A single turn carries every row of the set below to another of its rows. Some are shown first; where does it send the rows asked next?
j967: [ 4  0 -7  2 13  2 -8 -8  9 -9  1 12 11]
j217: [ 2  2 -6  4 12  4 -8 -8 12 -5  3 11  8]
j53: [ 11  -3  -4 -20   1   3   1   8 -17  15  -5  10   1]
j715: [  8  -4  -2 -20   0   7   1   4 -18  16  -5  11   2]
j420: [ 16  10   2  -8  19  15   0   2 -17   2  -1  15   3]
j597: [ -2 -11  -7   0  12   5 -13  13 -10  -2 -11   2  -8]
j616: [ -6  -3  -5   3  16   9  -9   6  -9   0 -13   9  -8]
j736: [ -8   9  -3   0  14   3 -10  -7   2  -6   5   8  10]
j728: [ 16  13   5 -19   8   0  -6  14  -6 -10  -1   0   6]
j567: [  9  -9   1 -13  10  11  -7  13 -24   3   1  -1  13]
j661: [-11   3  -4  -5   9  -1 -14   6   0  -5  10  -4   9]
j460: [ 15  -2  -5 -20   2   3   1   7 -16  12  -3  12  -3]
j118: [  2  -1  -7 -21  -5  14  -3  16   6   4   7   3   1]
j504: [ 22   4   5 -18   3  13 -10   4  -3 -11  -1   0   6]
j834: [-10   8  -2   0  13   4  -9  -4   4  -3   7   6   9]
j727: [-11   5  -4  -6  12  -1 -16   3  -3  -8   8  -2  10]
j795: [  5   4  11 -11   5   8   2   1  -6   2 -10   4  23]
j503: [ -2   6  -5 -16   1  12   6  11  10   9   2  13   4]
j334: [  9  -7 -10   1   9  -2 -11   1  13  -9   3   5   8]
j44: [ 24   0  -2  -6  17   5   3   7 -11   0  -6  16   8]
j757: [ -4   7  -5 -20  -1  12   1  15   6   6   7   7   0]
j458: [ 11  -3  -3 -19   1  11  -1   1 -17  14  -4  12  -1]
j11: [  0  -7  -6   5  15   8  -8   5  -5  -1 -16  11  -8]
j455: [  3  -2  -7 -14  -2  13   5   9  12   8   0  13   7]
j122: [  3 -12  -9   3  12   5 -11  10  -5  -3 -14   7  -7]
j492: [  9  -8 -10  -2   9  -3 -13   1   8 -12   2   5  11]
j50: [ 15  -1   9 -13   1  17  -6  -4  -3  -5  -7   3  16]
j144: [  1  -7  -8  -5   7  -5 -15   9   6  -9   8  -4   9]
j252: [  6  12   9 -15   9  -3   2  13  -8  -2  -6   3  17]
j240: [  6   4   4 -12  14  18  -6   5 -24   2   3   4   7]
j55: [ 16  -1  -5 -20   1   8   0   3 -15  12  -3  13  -4]
j126: [ -7  -5  -6   0  14   7 -12  10 -12  -1 -11   4  -8]
j294: [  6  -7  -8 -18  -5  14   0  13  11   5   3   7   5]
j864: [ 21 -11  -2  -9  11   3  -1  14 -15   1  -6   6  15]
j280: [  0  -5  -9  -6   8  -4 -18   8   1 -12   7  -4  11]

j240 goes to j864
j458 goes to j53
j294 goes to j503
Where do these go?
j597 goes to j11
j217 goes to j661
j967 goes to j727
j50 goes to j252

